Rotation paths and how fast each direction turns (degrees each step):
Each turn is a multiple of 5 degrees from 10 to 175, or 0.
Each row of a path follows its step; steps can be skipped.
Path 1:
step 8: +1.93	+3.05	-0.51	-1.86	+2.04	-3.55	-0.43	-2.09	-3.76	+2.36	+0.90	-3.19	-0.47	-0.14	+2.86	+2.37	+2.03	+1.70	-1.95	-3.03	-0.68	-0.67	+2.29	+3.05	+6.23	-3.55	+2.41	-0.73	+1.70	+4.20	-1.05	+1.39	+1.56	+3.25	-2.44	-1.27	+4.68	-1.73	+0.17	+1.51	+4.68	-3.52	+0.97	-0.86
step 11: -2.92	+0.05	-1.00	-1.45	+1.64	-0.11	+0.58	+3.38	-2.30	-1.51	-2.15	-0.69	-1.97	+2.05	+2.13	+1.99	+3.04	+1.02	-0.15	-8.20	+0.82	-4.65	+0.91	+4.16	+1.65	-0.18	+2.39	+1.30	-0.39	+1.34	-0.16	+2.72	-3.19	+3.18	+5.69	+1.05	+0.94	-1.02	+3.74	+1.29	+2.23	+3.56	+0.04	-1.59
step 15: -0.05	+0.04	+1.47	+0.31	+3.29	-0.72	+3.76	+0.44	-2.79	-0.06	+2.43	-2.78	-0.32	+3.66	+2.15	-2.12	-0.32	+2.37	+1.66	-5.02	+0.75	+3.54	+3.21	+2.62	+0.09	+1.82	-2.82	-0.53	+3.11	-2.86	-4.74	-0.26	-3.16	+4.07	+3.91	+4.54	-0.26	+0.98	-0.91	+3.46	+0.04	-0.35	-0.58	+4.50
step 16: +1.83	-2.80	-1.76	+1.09	-1.67	-1.38	+2.92	+0.14	-1.43	+1.19	+1.33	-1.30	-0.13	+0.84	-4.64	+3.87	+2.07	-2.16	+2.09	-1.20	+2.12	+2.31	+1.53	+5.93	-3.82	+1.72	-2.88	+2.85	-0.71	-0.64	+2.13	+0.27	-4.70	+5.74	+1.20	+5.20	-1.21	-2.22	-2.91	+1.68	-1.68	+0.76	+1.09	+2.24
step 17: +1.78	-1.43	-0.58	+3.64	+0.41	+0.73	+2.76	+1.64	+1.24	-3.41	+2.95	+2.64	+3.74	-1.07	-2.22	-0.55	+0.88	-3.08	-0.46	+1.99	+5.29	+0.16	-0.34	+5.49	-0.77	-1.82	-2.74	-2.09	-2.27	+2.85	-1.94	+3.22	-1.68	+2.44	+1.05	+1.49	+2.93	-3.83	-3.09	+2.29	+4.58	-1.58	-0.76	+3.46
step 20: +2.05	+0.19	-2.64	+1.02	+3.23	-1.90	-0.01	-3.17	-0.55	-0.27	-1.96	-0.44	+2.32	-0.28	+2.52	-4.38	+1.57	-1.22	-0.64	-1.74	+2.74	-1.23	-3.85	+6.75	-2.42	+1.27	-4.25	+7.79	-2.07	+0.59	-1.46	+2.99	+1.54	+1.35	+0.19	+2.30	-1.14	-0.47	-3.89	-0.78	-0.21	-2.11	+0.95	-0.09
step 21: -0.79	-1.14	-1.51	+3.25	+3.10	-4.50	+0.80	+0.92	-0.90	+1.39	+0.12	+4.58	+2.06	-6.29	-0.50	-1.21	+4.01	+1.33	-1.01	+0.32	+1.15	-3.92	-0.58	+1.55	+3.27	+3.18	-1.24	+4.11	-0.68	-2.77	-0.70	+3.83	-1.80	-1.44	+3.96	+1.82	+2.31	-4.98	-2.06	-1.12	-0.69	-2.07	+0.70	+1.51
Directions:
-0.80	+0.49	+0.56	+0.29	+1.45	+0.38	+0.90	-0.70	+1.42	-0.34	-1.03	+1.22	-0.04	-0.49	-0.17	+0.70	+0.45	+0.67	+0.14	-0.14	+1.14	-0.34	-0.98	-1.04	+0.05	-0.43	-0.23	-0.88	-0.77	+0.10	+0.50	+0.84	+0.16	-0.66	+0.42	+0.00	+0.25	+0.09	-0.61	+0.21	+0.10	+0.74	+1.43	+1.16
100
-1.11	+0.95	+0.45	-1.10	-0.46	+0.52	+0.25	-1.34	+0.34	+0.49	-0.02	-0.46	-0.66	+0.23	+0.90	-0.80	+0.86	-0.18	+0.79	-0.01	-0.24	+0.86	-0.32	-0.01	+0.10	+1.11	-0.38	+1.36	+0.97	+0.25	-0.51	+0.36	+0.99	+0.03	+0.06	-0.76	-0.11	+0.92	+0.05	-0.01	-0.68	-1.29	+0.20	+1.47
70
-1.59	+1.00	-0.81	+0.00	-0.09	-0.45	+0.04	+0.43	-0.73	+0.92	+0.02	+1.08	+0.52	+0.24	+1.42	-0.30	-0.68	-0.19	+0.12	-0.35	-0.75	-0.42	-0.21	-0.03	-0.45	-0.41	-0.40	-0.02	-0.64	-0.96	+0.33	-0.29	-1.22	-1.24	+0.78	-0.35	-1.70	-0.54	+1.35	-0.14	-0.37	+0.05	+0.07	+0.35
35
+0.23	+0.05	+1.27	-0.35	+0.80	-0.43	-1.21	-0.37	-0.37	+0.56	-1.28	-0.57	-0.06	+0.59	-0.28	-0.13	-0.75	+0.62	+1.29	-0.43	-0.03	+0.33	-0.84	-0.85	-0.69	+0.08	+0.03	+0.32	-0.47	+0.46	-0.52	+1.02	-0.49	+1.27	+0.58	+1.09	-0.90	+0.22	+0.58	-0.93	+0.71	+0.68	-1.39	+0.09
85
+0.34	-0.16	+1.46	-0.99	-0.22	+0.06	-0.77	+0.54	-0.32	+0.00	-1.22	-0.36	+0.11	-0.67	+1.43	+1.07	+0.95	+0.28	-0.59	-0.67	+0.54	-0.12	-0.09	+0.11	-0.09	+0.33	+0.69	-0.78	+0.39	+0.92	+0.85	-1.28	+0.47	-0.66	-0.17	+0.85	+0.02	-0.24	+1.69	+0.99	-0.08	-0.69	+0.20	-0.15
20
+0.06	-1.19	+0.49	-0.20	-0.43	+0.54	+0.81	-1.34	+0.06	+0.19	-0.64	+0.25	+0.37	+0.43	-0.24	+0.03	-0.99	-1.15	+1.28	-0.88	-0.51	+0.50	+0.76	-0.24	-0.20	-0.09	+0.50	-0.34	-0.08	-0.27	-0.06	-1.44	-0.52	-0.66	+0.82	+0.45	+0.55	-0.65	-0.61	-0.81	+1.50	-1.30	+0.91	+0.03
35
+1.12	+2.05	-0.31	-0.03	-0.64	+1.10	+0.01	-1.29	-0.27	+0.12	-1.23	+0.57	-1.59	+0.31	+0.05	+0.41	+0.59	-0.59	-1.01	-0.30	+0.14	-0.30	+0.35	+0.05	+0.44	+0.00	-0.81	-1.06	+0.57	-0.66	-0.11	-0.36	-0.94	+0.46	+0.09	-0.40	+0.32	-0.42	-0.05	-0.54	+0.31	+0.48	-1.16	-0.20
10
-0.34	-0.34	+0.70	+1.31	+1.25	+0.60	+0.77	+0.25	-0.92	+0.39	+0.57	+0.07	+0.52	+1.04	+0.24	+0.30	-0.77	-0.43	-0.69	-0.21	+0.15	+0.09	-1.52	-0.44	+1.28	-0.45	-0.36	-0.87	+0.52	-0.03	-0.91	+0.01	+0.66	+0.26	-0.26	-0.52	+0.33	-0.38	+0.37	+0.82	+0.31	-1.57	-1.39	+0.44
160
